Each row is where one point has got to under a steady rotation. How many steps took it there?
The counts run from 0 to 216.
[-2.34,  1.59, -0.46,  3.19, -1.24, -0.40, -2.66, -0.04, -0.58, -1.27,
 -2.38, -3.12, -1.72, -0.73,  0.83, -1.79, -3.67, -4.40,  0.60,  2.10,
 -1.51,  1.81,  0.40, -1.58,  2.45,  3.78,  0.13, -3.29,  0.48,  1.70,
  0.09, -0.98,  0.09, -0.18, -1.42,  0.43, -1.23, -2.91, -2.24, -2.60,
  1.34,  0.16, -0.65]	14
[ 0.52,  2.63, -0.02,  2.62, -1.42,  0.97,  0.84, -0.87, -1.03, -0.63,
  0.94,  1.49,  0.01, -0.82, -1.16, -4.53, -1.69, -0.47, -0.30,  4.06,
  0.60,  3.03,  2.85, -1.56,  0.77,  1.12,  3.46, -2.78, -1.01, -0.65,
  1.19, -2.59, -0.17, -1.48,  1.87,  3.45, -0.75, -1.76,  2.61,  0.71,
  0.03, -2.06,  3.81]	24
[-2.18,  2.93, -0.49,  1.60, -1.74, -1.01, -2.01, -0.34,  0.10, -0.88,
 -2.67, -2.28, -3.50, -0.23,  0.61, -1.33, -1.47, -5.27,  2.25,  3.19,
 -0.54,  2.06,  0.80, -1.30,  3.59,  3.03,  1.05, -2.95,  1.33,  0.70,
 -0.03, -1.95, -1.72,  1.01,  0.49, -1.24, -0.81, -1.64, -3.54, -2.94,
  0.85, -0.98,  0.36]	88
[-0.46,  2.27, -1.48,  0.13, -0.78, -1.60, -2.05,  0.31,  1.07, -0.63,
 -0.47,  0.02, -1.98, -0.86, -1.07, -1.04, -1.72, -3.65,  0.24,  4.08,
  0.57,  0.56,  0.84, -2.23,  1.99,  0.65, -0.69, -1.69, -0.60,  0.59,
  1.86, -1.68,  1.12,  1.80,  1.77,  0.51, -2.40, -2.48, -4.20, -3.77,
  0.54, -5.07,  2.88]	54
[-1.43,  2.67, -0.33,  1.01, -1.61,  0.23,  1.36, -1.34,  1.44, -2.81,
 -0.96, -0.57, -1.62,  0.58, -0.16, -1.99, -1.59, -4.49,  3.12,  0.34,
 -3.15,  0.45,  0.33, -0.44,  2.05,  0.38,  2.25,  0.18,  1.58,  0.14,
  0.64, -2.46, -0.35,  2.09,  5.09,  2.13, -3.50, -0.12, -3.42, -1.18,
 -1.76, -2.02, -1.22]	85
[-1.22, -0.35, -0.01,  4.30,  1.40, -1.31, -2.96,  0.38, -0.09, -2.15,
 -0.91, -0.04,  0.67, -0.43,  1.76, -1.11, -1.21, -0.99, -0.65,  3.91,
  1.65,  1.52,  1.01, -2.45,  2.03,  4.42,  1.33, -2.83,  0.08,  2.34,
  2.65, -1.09,  0.94, -0.79,  0.94,  1.58,  0.48, -1.78,  1.92, -0.35,
  0.18, -2.95,  3.82]	96
[-4.14,  0.17, -1.01,  0.88, -1.28, -3.05, -1.19,  0.40,  3.19, -1.94,
 -2.91, -1.38, -2.09, -0.70,  0.30,  1.85, -2.14, -2.07,  1.75,  2.40,
  0.11,  0.54,  2.39, -2.01,  2.21,  0.93, -0.67,  0.74, -0.74,  1.06,
  2.09, -2.50,  0.54, -0.56,  3.45,  2.76, -2.56, -1.21, -3.09, -2.11,
 -1.55, -1.82,  2.18]	201
[-4.04,  1.56, -0.94,  1.13, -1.31, -2.94, -0.29, -0.69, -1.52, -1.39,
  1.38,  0.08, -0.07,  0.59, -2.65, -0.56, -2.28, -1.82,  1.89,  3.49,
 -1.80, -1.23,  3.71, -1.32,  2.26,  1.00,  1.26,  0.28, -2.04, -2.11,
  1.45, -2.30, -3.17, -0.13,  1.13,  3.44, -0.68, -1.65, -2.34, -2.02,
 -0.90, -0.28,  2.26]	166
[ 0.95,  1.64,  0.57,  3.29, -0.61,  1.96, -0.99, -1.18,  1.99, -2.30,
  0.33, -0.28, -0.70,  1.59,  1.65, -4.62, -1.19, -2.21, -1.38,  2.76,
 -1.53,  1.77, -1.37, -1.85,  1.22,  4.61,  2.74, -4.94,  0.08,  1.02,
 -1.33, -1.26,  0.95,  1.31, -0.23,  2.25, -2.20, -0.47,  0.46,  0.77,
  0.75, -2.24, -0.61]	212
[-0.39,  3.20, -0.23, -0.14, -2.07,  0.06, -0.65, -0.60,  3.68, -1.55,
 -1.63, -1.38, -5.08,  0.48,  1.24, -2.64, -0.04, -2.77,  1.01,  3.51,
  0.56,  2.70,  0.51, -2.13,  1.55,  2.09,  1.90, -2.90,  0.67,  0.37,
 -1.48, -2.33,  0.31,  1.54,  1.95,  1.28, -2.51,  0.72, -2.13, -0.90,
  0.82, -2.13,  0.86]	30
[ 0.09, -0.42, -0.19,  2.87,  0.63, -0.19, -0.81, -1.90,  2.96, -3.14,
  1.59,  1.18,  2.20,  1.80,  1.21, -1.95, -2.04, -0.70, -0.38,  1.35,
 -2.35, -2.37, -0.90, -1.74,  0.63,  2.77,  1.62, -0.39, -0.56,  1.11,
  1.95, -1.80,  2.38, -0.07,  3.01,  3.94, -3.04, -0.16,  0.05,  1.05,
 -1.36, -4.39,  2.18]	209
[-2.79,  0.07, -0.83,  3.50, -1.29, -2.35, -0.94,  0.31, -1.39, -1.66,
  0.21,  0.01,  2.60, -0.80, -2.21, -0.38, -4.13, -1.73,  0.84,  1.62,
 -2.02, -0.79,  2.94, -0.97,  1.55,  0.72, -0.10,  0.52, -1.52,  0.36,
  4.27, -1.30, -0.31, -1.43,  1.25,  4.21, -1.74, -4.14, -1.42, -1.94,
 -0.75, -1.02,  1.03]	18
[-1.85,  1.41, -0.78,  2.26, -3.99, -0.41, -0.62, -2.04,  2.31,  0.61,
 -0.58, -0.40,  0.31,  0.49, -1.47, -2.02, -5.28, -2.05,  0.05,  1.90,
 -2.81, -0.79,  1.42, -1.53,  0.10,  0.23, -0.59, -1.64, -1.21, -0.50,
 -0.26, -1.64, -0.29, -2.58, -0.47,  4.44, -3.23, -2.62, -3.12, -1.88,
 -0.01,  0.05,  0.12]	182
[-0.80,  1.83, -0.31,  2.72, -3.69,  1.04, -1.06, -1.22,  3.19,  0.57,
 -3.10, -1.08, -2.27,  0.51,  0.68, -2.95, -4.09, -2.40, -0.67,  2.21,
 -1.19,  2.25,  0.47, -1.72,  0.00,  1.56,  0.15, -3.62, -0.21,  0.98,
 -2.15, -1.26, -0.06, -2.19, -1.31,  2.83, -2.88, -2.06, -1.22, -1.00,
  0.95, -0.20, -0.09]	180
[-2.91,  2.00,  0.51,  2.14, -2.39, -0.44,  1.98, -1.47,  1.56, -2.40,
 -1.48,  0.39, -1.64,  2.00, -0.68, -3.24, -1.79, -1.85,  2.15,  2.02,
 -3.17,  1.22,  1.96, -0.91,  2.48,  1.07,  2.79, -0.58, -0.43, -1.26,
 -1.53, -2.89, -3.75, -0.64,  2.36,  3.34, -1.25,  0.31, -1.46,  0.09,
 -1.71,  1.43, -1.94]	141
[-0.50,  2.89, -0.01,  0.62, -3.92,  0.21, -0.25, -1.48,  2.91,  0.49,
 -0.49, -0.25, -2.92,  0.78, -1.41, -4.23, -2.39, -1.84, -0.50,  3.97,
 -0.66,  1.79,  1.35, -2.00,  0.68,  1.54,  0.92, -4.08, -1.51, -0.31,
 -2.35, -1.86, -0.76, -0.41, -1.40,  3.22, -2.86, -1.18, -2.38, -1.83,
  1.02, -0.60,  0.10]	106
[-0.13,  0.18, -0.37,  3.44, -1.08, -1.15,  0.04, -0.35,  1.24, -1.30,
  0.71,  3.58,  2.90,  1.19, -1.79, -1.60, -3.44, -0.55, -1.49,  2.80,
 -1.97, -1.38,  1.97, -1.99,  0.16, -0.57, -0.22,  0.32, -2.45,  0.63,
  1.94, -1.00,  0.44, -1.18,  2.26,  4.90, -2.56, -3.50, -0.83, -1.45,
 -2.04, -3.91,  1.71]	76
[-2.66,  3.05,  0.21,  2.25, -2.98, -0.29,  0.60, -0.73, -0.33, -0.64,
 -3.01, -1.13, -3.22, -0.96, -0.35, -2.73, -1.40, -2.96,  2.10,  2.73,
  0.49,  4.12,  3.04, -0.88,  2.06,  0.97,  2.53, -2.42,  0.36, -0.82,
 -0.24, -3.45, -2.30, -1.43,  1.59,  1.27, -0.64, -1.19, -0.33, -0.15,
  0.29,  0.94,  1.04]	197
[-0.96, -0.15,  0.44,  5.61, -0.72,  0.05,  0.44, -1.53, -0.23, -2.18,
 -0.03,  2.18,  3.78,  1.37,  0.37, -2.81, -3.71, -0.95,  0.18,  1.38,
 -3.16,  0.20,  1.79, -0.85,  1.11,  2.36,  2.42, -0.47,  0.08,  0.05,
  1.45, -2.07, -1.36, -2.60,  2.14,  3.88, -0.40, -2.01,  1.57,  1.07,
 -1.83, -0.60,  0.76]	42
[-0.60,  0.48,  0.70,  4.56,  0.11,  0.30, -2.04, -0.27,  0.03, -1.66,
 -0.94,  0.09,  0.28, -0.57,  1.25, -2.53, -1.46, -0.71, -1.31,  4.17,
  1.36,  2.35,  2.18, -1.90,  1.22,  4.12,  2.12, -3.59, -0.40,  1.38,
  1.59, -1.69,  0.38, -2.28,  0.27,  1.94,  0.31, -1.37,  2.94,  1.12,
  0.33, -2.43,  4.00]	97
[-1.09,  0.52,  0.19,  4.69,  0.73,  0.06, -0.40,  0.05,  0.52, -4.05,
 -2.74,  0.19,  0.36,  0.18,  2.89, -1.17, -1.43, -3.55,  1.72,  0.91,
 -1.45,  2.39,  0.02, -0.59,  2.39,  1.99,  2.33, -0.66,  1.84,  2.37,
  1.70, -2.50,  0.33,  0.40,  5.18,  1.23, -1.19, -1.51,  0.12,  0.37,
 -1.79, -2.12, -0.41]	119
[-3.46,  1.33,  0.57,  3.37, -2.63, -0.08,  0.50, -1.19,  1.54, -1.49,
 -1.70, -1.62, -1.17,  0.92,  0.77, -2.75, -3.01, -1.46,  1.77,  1.56,
 -1.72,  1.63,  2.01, -0.75,  1.92,  2.80,  3.00, -1.86, -0.54, -0.65,
 -0.48, -3.04, -2.01, -2.71,  1.61,  3.92, -1.21, -0.22,  0.62,  1.08,
 -0.85,  2.49, -0.76]	66
[-2.04,  1.36, -0.21,  2.92, -1.39,  0.31,  0.03, -1.55,  2.41, -3.38,
 -2.66, -1.72, -0.71,  1.17,  1.26, -0.92, -2.68, -4.00,  2.33, -0.61,
 -3.42, -0.19, -0.31, -1.02,  2.20,  1.91,  1.16, -0.28,  1.31,  1.13,
  0.37, -2.13,  0.66,  0.52,  3.48,  1.79, -3.39, -0.84, -2.81, -0.74,
 -1.79, -1.49, -2.31]	11
[-4.49,  0.44, -0.18,  3.16, -1.56, -1.57,  0.64,  0.32,  2.50, -2.97,
 -2.53, -1.58, -1.20,  0.74,  0.56, -0.20, -2.54, -1.56,  1.53,  0.47,
 -2.43,  0.24,  1.59, -1.26,  2.44,  2.00,  1.53, -0.05, -0.74,  0.66,
  0.88, -2.60, -0.52, -0.56,  1.67,  5.13, -2.90, -0.86, -1.49, -0.04,
 -1.87,  1.45, -2.46]	68
[ 0.26,  2.88,  0.55,  2.19, -0.66,  1.15, -0.26, -0.82,  0.78, -2.47,
  0.29, -0.02, -2.41,  1.93,  1.10, -4.75,  0.43, -2.21,  0.22,  4.30,
 -0.69,  2.22,  0.16, -1.85,  2.27,  4.02,  4.50, -3.67, -0.01, -0.09,
 -1.73, -1.83, -1.70,  1.65,  1.10,  1.75, -0.77,  0.95,  0.32,  0.78,
  0.05, -1.95,  0.87]	138
[-1.09,  0.68,  0.10,  2.59,  1.16, -0.86, -0.82, -1.09,  1.47, -3.69,
  0.50,  0.39, -0.07,  1.33,  1.81, -1.03, -0.41, -2.58,  2.38,  2.34,
 -1.44, -0.77,  0.51, -0.87,  2.40,  3.08,  3.14,  0.01,  0.81, -0.28,
  2.42, -2.52,  0.11,  1.26,  5.03,  1.64, -0.88,  0.85, -0.23,  0.24,
 -2.04, -3.85,  2.89]	61
[-1.65,  0.05, -0.05,  2.65, -1.34, -0.67, -3.20, -2.13,  1.81,  1.25,
 -0.26, -0.17,  0.12,  0.40,  0.21, -1.19, -2.98, -0.74, -0.73,  4.82,
  0.55, -0.28,  2.45, -2.78,  0.54,  2.93,  0.23, -2.07, -0.95, -0.29,
  0.47, -1.43, -0.56, -3.35, -1.09,  2.71, -0.32, -1.96,  0.63, -0.70,
  0.55, -1.88,  5.71]	205
[-2.59,  1.59,  0.75,  3.54, -1.91,  0.45, -0.46, -1.68,  0.93, -1.43,
 -1.75, -2.00, -1.61,  0.87,  1.36, -3.30, -1.76, -1.76,  2.05,  2.69,
 -1.61,  2.65,  1.26, -1.05,  2.42,  3.97,  3.43, -3.38,  0.78, -0.68,
 -1.06, -2.65, -1.93, -2.09,  0.67,  2.29, -0.34,  0.32,  1.54,  1.41,
  0.24,  2.02,  0.37]	65
[-1.45,  3.11, -0.94,  1.41, -4.55,  0.19,  1.68, -0.40,  0.19, -0.23,
 -1.46, -0.10, -1.28, -1.19, -2.63, -2.84, -4.05, -2.25,  0.90,  1.33,
 -1.07,  1.99,  2.64, -0.78,  0.18, -1.76,  1.22, -1.78, -0.80, -0.37,
  1.13, -2.23, -0.26, -1.85,  1.42,  3.55, -3.55, -3.14, -1.97, -1.49,
 -0.59,  0.10, -0.83]	50
[-2.30,  1.34, -0.48,  3.38, -2.25, -0.28, -2.34, -0.50, -1.68, -0.27,
 -1.87, -2.40, -0.65, -0.53, -0.37, -2.05, -3.66, -3.55,  0.67,  2.70,
 -1.80,  2.33,  1.54, -1.34,  2.03,  3.27, -0.20, -3.25, -0.39,  0.32,
  0.48, -1.02, -1.37, -1.49, -2.28,  1.18, -0.66, -3.90, -1.82, -2.60,
  1.47,  0.55, -0.15]	15
[-2.68,  2.11, -0.02,  3.33, -3.34,  0.41, -0.14, -0.46,  0.12, -0.15,
 -3.42, -1.97, -1.91, -1.33, -0.11, -2.21, -3.51, -2.54,  1.20,  1.57,
  0.30,  3.87,  2.44, -0.68,  0.91,  0.88,  1.17, -2.49,  0.80,  0.60,
  0.44, -2.70,  0.06, -3.68,  0.42,  2.63, -1.75, -2.87,  0.43, -0.03,
  0.48,  1.59,  0.13]	123
